name the system of each run
K237, seq 1 (8 x 20)
[[-15  23   8  -6   4  -2  41  26   1 -25 -33   3   9   6  39  29 -22   6
  -11 -69]
 [-32  30 -34  -9  14   4  -1  -8 -36  -4   7  -5  21 -51   2  61  16  11
   31  20]
 [ 29  -7  10 -25  -9  -1  52  22 -44 -11  -7 -28 -32 -16   9  21 -18 -18
  -31 -53]
 [-42  15 -29 -12   5 -13 -11  -9  -6 -18  40   5  64 -11  20  46  15 -39
   16 -27]
 [ 54 -25 -15 -26  11 -13  18 -16 -67   4  21 -20 -32 -63 -18   3   3  -5
  -15  -3]
 [-10  -3   6 -25   4 -29   7   2  14 -32  14  25  53  17  41  -4   1 -50
  -21 -81]
 [ 13   1 -41 -20  34 -16 -32 -46 -46  11  31  14   5 -85  -5   1  36  14
   21  27]
 [ 45   0  39 -29   5 -28  34   2 -18 -26 -21   6 -19   1  45 -40  -2 -18
  -47 -88]]
K922, seq 2 (8 x 20)
[[ 12  -5 -18  30  21 -17  14   6   3 -15 -11  -2  17  -8  -6  14 -34  47
    5 -17]
 [-16  12 -16   4  13   4  11  13  -3 -22 -38  19  15 -21   0  28 -20  38
   14  -7]
 [  5  16 -24  10  -4   3  -4  11 -26 -19 -13   1  -1 -44  -2   8 -16  33
   18 -30]
 [ 13  17   4  -3 -10 -15  12  15 -30 -45 -25   3  17 -18  -6   6 -15  11
   -2 -28]
 [  3   8  -7 -24  -6  -2  -8   3 -35 -32 -19  24  10 -45 -10   5   7   0
    8   2]
 [ 21  -3  -6 -21 -10  -9  -7   4 -29 -24   0  15   1 -34   4 -20   2 -15
   -7 -44]
 [  8   6  11 -18 -10 -23 -18  -5 -16 -40  -4  25  33 -11  -7 -23  12 -23
   -3  -9]
 [ 21 -10   7 -31   7  -9 -19 -18 -11  -9  -7  34  -4 -28   5 -40  22  -9
   -7  -2]]
K922, seq 3 (8 x 20)
[[ 36  -3   5  -6 -21 -12   1   8 -39 -30  -3  -6  -6 -24 -25 -19  -8  -8
   -9 -16]
 [ -2 -11  10 -36 -17   2   2  12 -14 -32 -21  31  15  -9 -11  -1   4 -32
   -8  -3]
 [ 16 -21 -12 -13 -13   3 -34  -5 -14  -4  15  20  -1 -32 -12 -32  11 -20
    5  -5]
 [ 20 -17  23 -12 -11 -15  -7   4  11 -20  -4  19   9  19   0 -40  -3 -23
  -20 -23]
 [ -8  -5   9 -13  -8   5 -35  -9  16  -3  -9  35   8   2  -8 -32  22 -12
   10  32]
 [ 17  -9  14  -4  -7   7 -17  -3  16  19   3   8 -31   6  16 -51   8  -3
   -9 -21]
 [-17  23  31   7 -24   1 -18   1  24  -7  -4   0  13  40   4 -23  18 -18
    1  14]
 [ 11  -1  16  -4   0  14 -11 -17   4  34   0  -8 -41   2  -3 -28  24   5
   -2  41]]
K133, seq 4 (8 x 20)
[[ 18   0  25 -11  -9   8   4   0  -6   9 -13  -4 -30   6  -8 -21  11  -2
  -11  25]
 [ -5 -16  10  -5 -15  19  -5  14  26  12   0   6 -14  23   7 -20  -2 -19
   -7 -18]
 [  5  -3   6  13 -19   9 -18   0   9  12  15 -17  -8  16 -25 -15   6  -9
    6  33]
 [ 18 -29  19  -8  -7   0  18  13   8  -4  -8  -1  -7  25 -16  -9 -16 -18
  -24   1]
 [-14 -26  -8  12  -1  17 -15   5  39  19   5  10   0  23 -12  -6 -11   3
    6  19]
 [ 34 -21   6  21  -9  -6   9   6  -4   2   6 -24 -17  13 -30 -13 -23  11
  -11  12]
 [ -7 -16  15  11   3   5  10  15  40  -4 -25  15   6  39  -5  -8 -22  12
   -7   6]
 [  8 -19 -10  21  -2  23  -2   9  10  27  -3 -13 -34  -1 -23  -1 -16  28
    9  28]]
K493, seq 5 (8 x 20)
[[  0 -31  -4 -19   2   0  -1  10   3 -28 -28  43  21  -8 -26   3 -13  -6
   -1  19]
 [  4 -12 -30  10  -5   2 -35   4  -2 -14   3  26  13 -35 -14 -20 -11  17
   21 -15]
 [ 13  14  15  24 -20 -15 -21   6   3 -31 -16   6  18  12 -24 -33  -9  17
    7  14]
 [-10   6   8 -20 -11  18 -20   3  -1 -13 -31  36   1 -15 -12 -14  16  -1
   11  33]
 [  2  17  -8   7 -29  14 -39   6 -15  -5   6   3 -11 -29  -4 -29  13   3
   20 -12]
 [ -5  29  26  12 -36   3 -22   6   2 -16  -1 -12   9  24 -14 -20  15 -13
    8  21]
 [ -9  -4   9 -26 -21  27 -15   2  -8   9  -2   9 -19 -10 -13  -4  25 -29
    7  36]
 [ -4   2  -4   4 -34  19 -31   9   1  14  29 -11 -15   0   0 -23  10 -25
    7 -21]]
K513, seq 6 (8 x 20)
[[-18  29  19 -29  17 -23  29 -15 -28 -27  -8  -3  39   3   7  45  24 -26
   -7  28]
 [  6 -37 -16 -43  23   3  -7 -15   1  20  17  37 -13 -34  31 -18  19 -29
  -12 -40]
 [  6  44   0  35   5 -41  -3 -10  -6 -21  25 -28  35  10  34  -7  -3  17
    2 -59]
 [  5  11   8 -43  33 -31  18 -37 -39 -17  -1  11  28 -28   0  27  34 -19
   -9  42]
 [  5 -20   3 -32  25  -8   5 -12  21   9  -1  38  -6  -6  52 -31   8 -17
  -21 -70]
 [ -8  62 -13  27  14 -40 -22 -29 -21 -17  29 -18  44 -20  30   4  21  22
   23 -26]
 [ 27  -2  28 -50  44 -34  43 -38 -35  -4 -12   5  -2 -17  20   9  30 -17
  -35  18]
 [-36  13  -6 -25  20  -4 -14 -12  29   1   6  40  28  -2  69  -8  21 -23
    0 -74]]
K136, seq 7 (8 x 20)
[[  3  -8  -3 -13 -27  30  34  34 -19  12   2 -30 -42  -6  11  25 -19 -24
  -15 -57]
 [-21 -11 -17  -6 -20   6  17  21 -12 -10  37 -28  28   9  -9  53 -12 -48
   -1 -22]
 [ 22 -57 -22 -29   4  -5  11   4 -21  -9  16  15  11 -28 -32  17 -15 -33
  -14   3]
 [ -8 -35 -33   6   2  -3 -27   8  27 -12  14  36  34 -10  -2 -10 -23  -5
   10 -35]
 [ 13   0 -17  18  18 -34 -20 -20 -11 -26  15   7  45 -19 -22  -1  -2  20
   13  24]
 [ 13 -17  11   2  21 -10   4  -1  24 -16 -42  38   6   7  -6 -24 -16  34
   -5  12]
 [-24  42 -11  18   3  10 -21  -1   5  -4 -19  10   3 -19  18   1   8  41
   31  -2]
 [ 23  32  32   6  -4 -21  23   2 -26 -23 -28 -18  -5   8  -1  -7  -1  19
  -14   2]]
K136, seq 8 (8 x 20)
[[ 13  -9  -9  23 -23 -23 -15  11  -2 -27  36 -16  36  14 -15 -11 -21 -24
   -2 -36]
 [ -6 -31  -6 -10  11  -4  -5  -8   8  -8   0  22  28   4 -37  17  -3 -10
    4  59]
 [ 20 -23 -20   6   0  10 -29   3   7   1 -10  30 -20 -32 -10 -42 -11  28
   10 -14]
 [ -9  31   4  44 -12 -15 -20   4  14 -20   4 -15  33  28  -4  -9  -9  22
   17  -2]
 [ 12   0  16  -9   8   2  13  -3 -13  -5 -31   2 -14  -4 -28   6   4  19
   -3  60]
 [ -7   5   3   5 -23  34 -11  27  16   5 -29  12 -33  -3  13 -23 -11  16
    7 -33]
 [ -9  42   6  22 -29  -2  -6   8 -23 -15  15 -40  15   8 -10  17   9  -7
   15   8]
 [ 18 -29  22 -26 -13  10  21  14  -8 -10 -25   7 -18  10 -30  -3  -7 -20
  -22  28]]
K493, seq 9 (8 x 20)
[[ -3 -21  -6  20  -9   3 -10  13  24 -12  -2  10  17  19 -21  -6 -23   5
    5   5]
 [  2 -24  -7   4  -1  15 -10  11  13  -1 -19  20  -8  -8 -24  -8 -15  16
    8  19]
 [ -3  -1  -7  14 -16  18 -19  19  14  -7 -17  16  -8  -5  -6 -21 -13  19
   12 -15]
 [-10  15   2  20 -18  15 -13  14   7  -6 -20  -2  -3   4 -16  -5  -6  21
   17  22]
 [ -4   3   6  -6 -29  27  -5  24  -8  -8 -26   7 -21  -8 -17  -6  -3   0
    7   7]
 [-23  13 -10  12 -33  28 -21  22   1  -4  -1  -3  -4  -4 -10   5  -3  -4
   22  -4]
 [ -1  -1   3  11 -36  20  -8  21  -7  -6  -2 -16 -11   7 -34   1  -9  -8
    8  22]
 [-18 -15  -1  -8 -32  32 -15  27  11  -4  -6  12  -7   6 -18   0  -7 -27
    7   4]]
K513, seq 10 (8 x 20)
[[-13  29  19 -40  -3   5  11  -8 -30  -8 -10   4  -2 -16  21  16  35 -31
   -5   0]
 [  3   6   0 -21  -8   2  -6  -5 -14  10  26  -4 -13 -14  31 -15  21 -33
   -9 -49]
 [  6  32  10   3  -7 -31  -3 -15 -21 -16  33 -28  28   9  16   2  18 -25
   -6 -21]
 [ 11 -11  12 -37  16 -25   3 -26 -15  -6  21  12  20  -4   6  -4  26 -42
  -19   8]
 [  6  -2   4  -5  16 -28 -15 -22  16  -3  24  16  24   6  32 -33  13 -15
  -11 -40]
 [ 11  29   7   6  25 -45 -10 -38 -11 -11  20  -4  33  -4  16 -13  25   8
    0   6]
 [  6   2  22 -32  40 -25  13 -35   5   4  -9  25   9   2  34 -13  27  -8
  -20   3]
 [-16  25  -4  -2  30 -16 -14 -29  18  13  12  17  14  -7  53 -15  28  11
    7 -31]]
K237, seq 11 (8 x 20)
[[ 21 -28  11 -13 -15  10 -45 -17  10  15  10  25 -18  -4 -25 -60  24 -19
    0  45]
 [ 16  -5  22  20 -20   1 -39  -1  40   8  -3  14 -13  34   7 -78   3   3
   -5 -15]
 [ -3  25  21  20  -6  -3 -45 -20  24   3 -13  15   2  19 -10 -49  28  22
   17  60]
 [  7   2  40   3 -16  28  -5   9  30  27 -38   6 -55  34   0 -50  10  15
   -8  31]
 [-37  35  13  40 -16  21 -31   4  54  22  -4  -8  -3  54  10 -20   8  22
   23  26]
 [ 10  13  28  29 -11  17   5   1   7  26 -20 -33 -41  34 -31 -11   2  32
    2  76]
 [-32 -10  28  21 -17  29  13  27  63  24 -15 -10 -11  79  -2   7 -17  -7
   -7  21]
 [-14 -12 -21  52  -3  24 -13   5  31  34  14 -29 -10  26 -41  18 -20  39
   26  69]]
K133, seq 12 (8 x 20)
[[ 14   0 -20  -5  40 -32 -26 -36  -5 -10   2  39  24 -43  19 -28  14  30
    9 -11]
 [ 25  26   4  -5  31 -34 -14 -37 -17  -4  -1  13  -2 -31  35 -38  26  26
   -3 -23]
 [ -4  41  19 -16  21 -14 -10 -33   0  11  -4  12  -9 -11  53 -30  43   9
   -2 -17]
 [ -3  36  15 -21   7  -3  -7 -30 -17  26  21 -13 -21 -13  42 -16  49 -16
   -4 -10]
 [ -9  29  21 -24  -2 -11   0 -21 -10  11  30 -18   3  11  37  -3  41 -45
  -11 -17]
 [-15   9   5 -27  10  -8   2 -28  -8  21  42 -13  13   5  21  19  41 -50
   -8  14]
 [  2 -11  -6 -20  19 -24  14 -25 -13  13  52 -19  23   3  17  24  18 -47
  -17 -13]
 [ -9  -1 -10  -6  35 -34   9 -35   4   9  45 -10  46  11  16  28  18 -25
   -6   7]]

runs to name
seq 13 (2 x 20)
[[  3   0   6 -24 -21  23  -3  12 -18   0 -13   8 -29 -22   3 -12   9 -17
   -2 -13]
 [ -1  24   9   9 -34   7  -9  16 -10 -11   8 -18  -3   6   4 -10   1 -15
    3 -28]]
 -> K513
seq 14 (2 x 20)
[[-15  51   2  12   8 -15   9 -16 -18   3  12 -30  13  -2  23  28  19  12
   11   1]
 [  7  21   3 -12  31 -17  34 -21 -29  10   3 -24  -8 -19  22  31  14  13
  -11   4]]
 -> K922
seq 15 (2 x 20)
[[  1  35  16   5   3 -17 -21 -23  -7 -10  -4   4  13  -1   6 -21  28   9
   10  27]
 [  2   4  26 -24  -2  18   6  -3   4  18 -19   8 -38   1  17 -19  20  -8
  -12   7]]
 -> K237
seq 16 (2 x 20)
[[-24  13  -3   5 -11  26  13   9   3  31  19 -36 -22  12  15  32   5 -16
    4  -7]
 [ -6 -17 -14   1  -3  10  15   5  -3  21  35 -32  -5   8  -8  36  -7 -25
   -4   6]]
 -> K513
seq 17 (2 x 20)
[[  4   2  22 -35   3 -18  -4 -19  -8 -10   5  19  15   3  13 -17  31 -39
  -16   1]
 [  2   5 -10  -8  16 -17 -26 -35  -7  18  40  -1  11 -17  14 -15  32 -13
    5   6]]
 -> K493
seq 18 (2 x 20)
[[ -7 -27 -18  -8  -8  14  -8  12  11   6  14   9   0  -4   0   2  -9 -22
    1 -27]
 [  7  -9 -17  11  -1 -16 -13  -7  -9  -7  30  -8  24  -8 -15   3  -2  -9
    5   2]]
 -> K136
seq 19 (2 x 20)
[[ -3  22  -5 -18   2  -4  -7  -1 -24 -25 -19  25   8 -41  17  -5   9  11
   10 -29]
 [ 17  29  12 -16  -4 -10   8  -2 -35 -21 -15  -2  -8 -27  19  -8  12   2
   -6 -33]]
 -> K513
seq 20 (2 x 20)
[[ -3  -9  10   2  34 -15  23 -16  27  17   1  -1   8  29  17   9   0   7
  -14  11]
 [  2  -5  -9  18  22  -1  16 -13   9  32  22 -29 -14   8  11  16  -5  20
   -1   2]]
 -> K133
seq 21 (2 x 20)
[[ 20  29  19  29 -26 -36   3   8 -17 -35  25 -42  34  32  -7  -7 -11 -17
  -11 -32]
 [  7  -8  15 -36  27  -5  19 -20 -19  -5 -33  22  -1 -17 -22  14  19   4
   -8  72]]
 -> K922
seq 22 (2 x 20)
[[ -4  53   3   2 -17 -14 -39 -19 -26 -14  19  -4  15 -24  22 -27  38  -7
   18 -20]
 [  5  23  26 -49   4 -12   3 -25 -33 -14  -7  15   3 -22  19  -9  46 -34
  -11   9]]
 -> K133
seq 23 (2 x 20)
[[-17 -12 -17   1 -48  39   1  50 -14 -21 -10  -4  -5 -11 -34  30 -30 -19
   14 -14]
 [ -2  -6 -21  17 -52  14 -20  35 -23 -31  15 -16  19  -8 -46  14 -25 -22
   16  -7]]
 -> K237
seq 24 (2 x 20)
[[ 33  17  29 -10   2 -20  36   1 -35 -20 -24 -20 -16  -2   0   2   0   7
  -23  -4]
 [-32  14  -5 -34  -8  17   2   3 -20  -6  -5  14  11 -23   7  37  23 -33
   12   8]]
 -> K922
seq 25 (2 x 20)
[[ 33 -19  13  18  -3 -16  -2  16   9 -37 -42  26   6   5 -26 -40 -36  36
   -8  -6]
 [  0 -11   2  10   4  23 -20   7  32  10 -47  40 -26  -6  -8 -39  -9  47
   14  22]]
 -> K133
seq 26 (2 x 20)
[[ -2   9 -11  -9  25 -12  11 -32 -19  28  40 -31   1 -12  11  30  26 -11
   -1  20]
 [ 21 -20  10 -14  27 -22  40 -15  -3  17  21 -18  -8  13  25   7  -1 -18
  -34 -29]]
 -> K237
